In the rows, 100 means zero.
Named turns come first, each shown by rows before and after it. Which turns, in which order, take the first row of each pair that follows to the second? Write the first one first, as in the answered first pair.
J_529 (before -> after):
|  87 |  98 | 111 |  81 |  78 |  97 |  95 | 101 | 104 |  95 |  72 |  90 | 106 |  99 | 118 |  91 |  ->  |  86 |  74 |  95 | 106 |  84 |  91 | 101 | 101 | 105 |  79 | 102 |  97 | 119 | 111 | 110 |  99 |
| 103 | 105 |  80 |  95 |  91 |  90 | 103 |  99 | 104 |  98 |  76 | 119 | 142 |  94 |  84 |  83 |  ->  | 105 | 110 |  82 |  94 |  93 |  92 | 102 |  99 | 104 |  98 |  74 | 120 | 143 |  91 |  85 |  83 |
| 107 | 129 | 120 | 106 | 141 |  86 |  96 |  90 |  75 |  97 | 103 |  90 |  69 |  97 |  67 | 109 |  ->  |  90 | 130 | 136 |  73 | 113 | 104 |  91 |  93 |  79 |  98 |  69 |  77 |  67 | 106 | 104 | 101 |
J_256 (before -> after):
| 143 |  98 |  89 | 140 | 132 |  83 | 110 |  87 |  88 | 105 | 140 | 120 | 102 |  92 |  56 | 110 |  ->  | 106 |  57 |  82 | 137 |  81 |  85 | 117 |  84 | 108 |  64 | 100 | 131 | 139 | 108 |  80 |  88 |
| 110 |  99 |  85 | 121 | 113 |  92 | 108 |  99 |  98 |  95 | 110 |  97 | 101 |  92 |  81 | 100 |  ->  |  93 |  84 |  84 | 114 |  93 |  93 | 109 | 100 | 104 |  82 |  96 | 100 | 113 | 100 |  94 |  92 |
|  76 | 101 |  93 |  92 |  76 |  85 |  96 |  96 |  86 | 118 |  60 | 106 | 113 | 114 | 114 |  99 |  ->  |  88 | 116 | 101 |  80 |  90 |  94 |  90 |  99 |  80 | 132 |  77 |  91 |  92 | 114 | 124 | 111 |
| 108 | 100 | 100 | 110 | 125 |  97 | 101 | 118 | 106 |  99 | 143 | 101 |  94 |  99 |  71 | 121 |  ->  |  91 |  78 |  93 | 120 | 106 |  91 | 111 | 115 | 113 |  79 | 121 | 116 | 118 | 101 |  67 | 109 |
J_586 (before -> after):
|  95 |  88 |  93 |  99 |  83 | 101 | 101 |  92 | 102 |  92 |  89 | 108 | 113 | 110 | 110 |  92 |  ->  | 102 |  85 |  88 | 111 |  95 |  94 | 102 |  90 | 101 |  91 | 105 | 112 | 114 | 109 |  98 |  95 |
|  91 | 100 |  64 |  88 |  67 | 103 | 101 | 109 | 105 | 103 |  98 |  89 | 105 | 105 | 116 |  87 |  ->  |  98 |  94 |  53 | 107 |  79 |  97 | 106 | 105 | 104 |  98 | 119 |  93 | 107 | 105 | 102 |  93 |
| 113 | 107 |  95 | 103 | 121 | 107 |  88 | 102 |  80 | 103 | 113 | 109 |  71 | 107 |  98 | 114 |  ->  | 109 | 113 | 102 |  91 | 116 | 112 |  85 | 103 |  81 | 108 |  96 | 105 |  68 | 106 | 108 | 110 |
Now pairs of rows:
Between the rows of a pair lie 2 to 4 turns.
|  74 |  96 | 114 |  92 |  69 | 116 | 103 |  90 | 110 |  82 |  61 | 113 | 124 | 100 | 112 |  80 |  ->  |  87 | 102 | 119 |  75 |  86 | 133 |  89 | 101 | 102 |  91 | 112 |  84 |  97 | 120 | 143 | 107 |  J_529 J_529 J_256 J_256
|  99 | 122 |  98 |  93 |  89 | 113 |  75 |  94 |  93 | 118 |  94 |  87 |  97 |  90 | 118 |  95 |  ->  |  89 | 106 |  91 | 105 |  75 | 102 |  82 |  90 | 100 | 103 |  77 | 101 | 119 |  90 | 110 |  82 |  J_256 J_256 J_256
|  91 | 120 | 108 |  97 |  91 |  99 |  99 |  92 |  90 | 104 |  79 | 115 |  98 | 107 | 103 |  85 |  ->  |  95 | 126 | 108 |  96 |  99 | 102 |  95 |  95 |  88 | 110 |  86 | 113 |  92 | 107 | 103 |  89 |  J_256 J_256
|  82 |  89 | 105 | 105 |  76 |  99 |  91 |  98 | 106 |  94 |  59 |  98 | 131 |  97 | 113 |  84 |  ->  | 104 |  97 |  93 | 138 | 106 |  81 |  99 |  92 | 100 | 100 |  90 | 114 | 132 |  85 |  72 |  92 |  J_529 J_529
| 122 | 111 | 104 | 117 | 118 |  99 | 119 | 105 |  89 | 103 | 114 | 126 | 107 |  96 |  81 | 102 |  ->  | 125 | 117 | 112 | 108 | 121 | 107 | 114 | 109 |  87 | 110 | 121 | 117 |  96 | 100 |  89 | 109 |  J_256 J_256 J_256 J_256
| 106 |  96 |  99 | 104 | 107 | 101 |  98 | 101 | 102 |  95 | 125 |  91 |  98 | 112 | 111 | 113 |  ->  | 103 |  87 |  94 | 117 | 103 |  91 | 105 |  97 | 107 |  86 | 117 | 105 | 111 | 106 |  94 | 106 |  J_256 J_256
| 100 |  85 |  80 | 110 | 103 |  68 | 121 |  90 |  79 |  99 |  93 | 117 | 126 | 100 |  98 |  83 |  ->  | 103 |  75 |  74 | 110 | 107 |  72 | 117 |  95 |  78 |  94 | 117 | 108 | 124 | 112 | 105 |  92 |  J_256 J_529
| 114 | 117 | 101 | 101 | 109 | 101 | 101 | 101 |  98 | 106 | 127 |  98 |  86 |  95 |  93 | 104 |  ->  |  91 |  88 |  94 | 105 |  79 |  97 | 106 | 101 | 110 |  80 | 102 | 111 | 113 | 103 | 101 |  89 |  J_256 J_256
| 108 | 123 | 115 |  95 | 100 | 108 | 111 | 103 |  97 |  99 |  90 |  99 |  83 |  92 | 108 | 108 |  ->  | 101 | 110 | 108 | 109 |  91 |  99 | 117 |  98 | 101 |  88 |  77 | 112 | 100 |  90 |  94 |  98 |  J_256 J_256
|  94 | 106 | 109 |  81 |  75 | 100 |  97 | 101 | 100 | 106 |  53 | 102 | 104 | 101 | 125 |  80 |  ->  | 111 | 116 | 102 | 107 | 100 |  82 | 105 |  95 |  93 | 111 |  58 | 122 | 110 |  83 |  80 |  79 |  J_256 J_256 J_256
|  84 |  83 | 104 |  89 |  77 | 104 |  95 | 101 |  94 |  84 |  94 |  92 | 103 | 116 | 124 | 100 |  ->  |  94 |  77 |  95 | 109 |  95 |  96 |  98 | 103 |  90 |  81 | 126 |  95 | 100 | 121 | 109 | 110 |  J_529 J_256
|  93 | 106 |  97 | 107 | 114 |  90 | 108 |  89 |  97 | 117 |  67 | 115 | 107 |  69 |  80 | 105 |  ->  |  98 | 119 | 109 |  83 | 116 | 108 |  97 |  96 |  93 | 131 |  82 |  89 |  85 |  78 | 109 | 117 |  J_256 J_256 J_256
| 113 | 138 | 110 |  80 | 108 | 105 |  94 | 102 | 103 | 124 |  93 |  88 |  74 |  98 | 109 | 103 |  ->  | 117 | 132 | 104 |  91 | 118 | 105 |  93 | 105 | 100 | 119 | 116 |  86 |  75 | 102 | 104 | 111 |  J_529 J_256
